In the rows, 128 means zero.
Each path below is one point turned by a fixed rotation once a step. After each direction that follows a path, write how fast that rotation turns it, in degrees per step (0 if it stays still).
Each turn is a multiple of 5 degrees from 10 to 175, or 0.
Each row of a path follows its step; steps can be skipped.
Path 1:
step 3: [126 132 125 132 143 129 113 139 132 132 125 127 125 127 132 135 136 115
 134 139 132 118 125 131 123 117 142 124 126 141 133 125 130 128 137 128
 125 132 131 130 121 133 143 129 127 120 131 137 132 122 130 133 133 131
 125 125 133 124]
step 4: [140 127 130 120 128 128 126 134 136 138 133 123 130 115 125 120 122 130
 128 134 116 130 115 147 119 125 124 127 133 123 127 138 127 133 127 130
 128 126 126 134 133 133 136 130 143 129 130 128 141 130 127 135 119 133
 130 118 133 122]
step 6: [118 123 126 132 131 126 120 123 136 134 118 130 127 125 132 130 118 120
 130 132 128 121 116 128 143 128 118 137 130 129 126 124 121 123 130 118
 130 139 139 132 122 127 128 129 135 135 118 131 124 123 127 132 125 108
 123 128 131 120]
step 14: [126 127 137 129 136 134 133 134 125 134 120 129 131 131 129 139 125 125
 128 142 122 144 123 121 131 144 125 126 130 123 130 137 127 131 126 136
 140 130 127 146 119 133 137 119 129 128 122 120 122 118 134 131 130 125
 130 132 132 121]
step 18: [125 137 124 135 116 128 134 129 130 135 129 130 132 123 137 127 144 132
 125 138 129 141 130 133 142 113 121 121 128 142 128 126 123 124 142 126
 121 116 132 134 122 126 125 128 125 125 133 125 128 130 132 127 126 125
 120 126 119 126]
step 22: [128 131 135 120 132 132 113 138 126 125 117 127 131 117 134 125 120 133
 125 128 126 124 127 125 129 136 138 127 140 127 122 122 126 115 135 129
 136 125 128 123 110 136 130 126 130 132 126 134 122 125 133 119 133 125
 111 129 130 122]
step 24: [128 127 131 121 119 131 134 110 120 132 130 140 126 135 122 114 131 131
 124 130 132 138 135 124 131 124 121 125 138 122 126 121 131 118 136 127
 133 128 127 138 119 123 128 116 125 127 125 124 139 123 129 125 123 124
 129 133 113 132]
step 25: [130 130 131 130 123 120 124 114 130 125 122 133 122 129 137 128 135 128
 128 120 141 134 119 125 128 119 124 133 134 130 131 132 118 130 123 116
 139 127 120 122 119 124 131 119 119 128 123 127 112 127 130 122 144 120
 127 126 136 128]
step 26: [125 123 137 130 141 130 127 122 140 127 124 133 124 123 137 122 141 130
 130 138 125 134 141 123 118 117 134 125 127 130 120 125 123 131 133 132
 117 127 123 123 132 126 124 120 120 126 139 128 126 124 126 143 138 130
 130 131 133 118]
step 31: [136 130 138 115 131 119 127 129 127 142 124 139 120 132 132 132 121 122
 122 122 132 134 114 121 134 133 126 126 127 124 126 133 127 121 128 118
 140 120 129 129 123 128 132 133 133 112 121 126 126 119 126 122 125 130
 125 124 142 131]
[127 129 127 128 128 125 127 129 127 130 129 129 128 130 124 131 126 127
 129 126 128 124 128 130 127 126 127 129 129 128 129 128 125 128 128 126
 129 128 125 126 131 129 130 129 125 128 129 126 125 126 126 126 128 131
 131 127 129 129]  175
[129 129 129 132 128 128 124 128 128 130 130 128 129 128 127 126 129 130
 127 129 128 128 127 133 131 129 130 127 127 129 129 126 127 132 124 130
 128 129 126 129 127 126 128 129 129 128 128 131 128 126 128 128 128 131
 128 129 128 125]  45
[131 127 128 132 130 130 129 125 130 126 130 124 129 128 130 129 126 123
 126 126 130 127 127 129 129 128 128 128 129 126 129 126 127 127 129 126
 127 127 128 128 128 126 130 124 127 127 129 131 129 129 126 128 130 129
 131 130 128 129]  80
[128 130 130 123 128 127 129 128 128 129 129 127 127 126 125 128 128 125
 127 128 129 127 128 128 127 131 128 128 129 131 123 127 127 130 127 128
 130 129 127 132 125 130 130 127 128 128 124 131 130 129 127 129 127 129
 129 127 128 128]  40
[129 132 129 127 131 128 129 128 127 127 129 128 128 127 132 127 126 127
 130 132 127 124 130 128 126 129 132 128 128 126 130 131 130 130 129 128
 128 129 125 129 129 128 129 127 127 129 129 129 126 127 131 126 126 128
 129 127 127 128]  60
Path 2:
step 1: [119 127 128 132 135 138 122 130 133 133 132 132 124 116 125 124 118 127
 124 135 138 142 125 135 130 125 127 140 130 129 131 136 123 122 128 130
 133 120 125 137 114 127 132 126 128 131 135 142 129 118 119 120 122 123
 127 125 121 125]
step 4: [127 129 135 135 117 121 135 136 128 132 129 129 128 130 133 123 120 119
 133 127 127 115 117 127 123 126 134 132 121 131 115 120 121 127 131 137
 117 132 134 125 131 126 133 129 127 139 126 122 126 113 129 135 125 120
 131 126 121 117]
step 11: [140 123 124 122 133 135 125 135 135 137 140 127 131 123 128 124 123 120
 121 131 122 133 121 134 123 141 128 124 122 120 136 137 113 126 131 130
 128 132 126 130 129 126 136 126 119 134 125 123 126 119 128 123 133 130
 116 118 130 133]
step 12: [133 135 119 126 116 119 139 134 135 128 121 129 130 121 130 134 123 129
 131 130 131 122 114 125 121 115 134 134 121 128 122 134 130 121 122 136
 130 130 125 112 125 127 131 129 136 127 132 128 131 136 122 128 130 126
 127 125 110 129]
step 19: [130 131 118 140 135 137 117 140 134 142 127 126 128 142 125 128 129 122
 125 125 134 123 129 129 128 130 133 135 114 123 135 140 124 128 136 123
 131 128 122 123 122 131 133 121 132 137 124 135 133 127 127 130 120 127
 120 132 127 136]
step 21: [135 134 123 134 134 125 136 136 139 138 129 132 126 125 135 122 141 124
 126 126 130 136 120 126 132 118 136 116 128 133 123 127 130 133 133 131
 127 127 117 123 125 120 134 112 122 124 128 121 131 128 130 129 134 126
 119 119 118 128]
step 27: [123 125 125 132 123 134 129 127 125 133 132 129 126 140 132 135 127 123
 122 130 120 114 125 126 131 127 119 134 117 121 135 123 119 133 126 134
 130 137 125 125 130 113 131 121 130 140 131 130 125 114 129 135 119 140
 123 135 126 122]
step 31: [123 120 126 126 132 124 123 128 123 136 127 122 127 136 139 132 133 132
 122 132 138 119 118 129 136 125 134 124 128 126 117 138 123 133 130 132
 136 139 128 130 129 135 139 114 126 130 134 131 125 127 132 133 115 119
 128 122 117 124]
step 32: [128 130 126 128 134 128 127 131 147 134 122 133 136 113 121 121 119 128
 128 129 122 122 133 136 123 140 132 132 127 127 131 118 120 130 126 129
 133 130 138 131 130 125 133 126 120 124 138 127 133 124 114 139 129 122
 133 123 127 131]
step 33: [121 132 130 130 124 129 135 139 113 124 124 141 135 119 138 128 122 129
 123 131 139 133 128 136 134 118 129 132 130 119 122 136 135 129 135 133
 133 125 121 118 128 125 122 118 125 127 129 122 121 126 127 137 136 121
 123 127 123 136]
[124 125 129 128 124 128 128 129 131 127 129 130 125 129 130 128 128 130
 126 128 125 128 128 129 127 127 128 129 128 129 131 129 130 131 131 124
 127 127 131 128 131 129 130 126 128 129 127 129 128 127 125 129 126 127
 129 129 126 127]  80
[126 125 129 127 127 128 128 126 132 127 126 127 128 126 125 127 127 127
 127 126 128 127 128 127 127 127 130 128 131 126 129 129 127 128 126 130
 128 124 130 127 128 129 124 133 127 127 128 129 126 130 125 126 126 128
 128 126 128 126]  175
[127 127 131 128 131 129 129 126 128 130 127 128 130 129 127 128 130 130
 128 130 128 128 128 126 127 127 126 126 129 128 126 129 131 130 128 127
 132 128 129 129 130 127 127 128 127 126 131 129 130 127 128 128 129 123
 133 125 128 129]  45
[129 127 127 126 130 126 128 129 129 130 127 125 133 128 128 129 126 129
 127 129 126 127 129 131 131 130 128 131 127 129 129 131 128 130 128 127
 129 127 129 128 130 126 126 126 130 127 126 127 129 128 129 128 124 129
 129 128 131 129]  85
[131 126 130 127 130 130 125 128 131 127 124 126 129 126 131 129 127 128
 128 125 132 130 126 130 129 128 129 129 129 128 130 130 129 127 128 129
 129 130 128 129 130 128 130 125 127 129 130 130 130 130 127 129 131 128
 126 125 126 128]  35
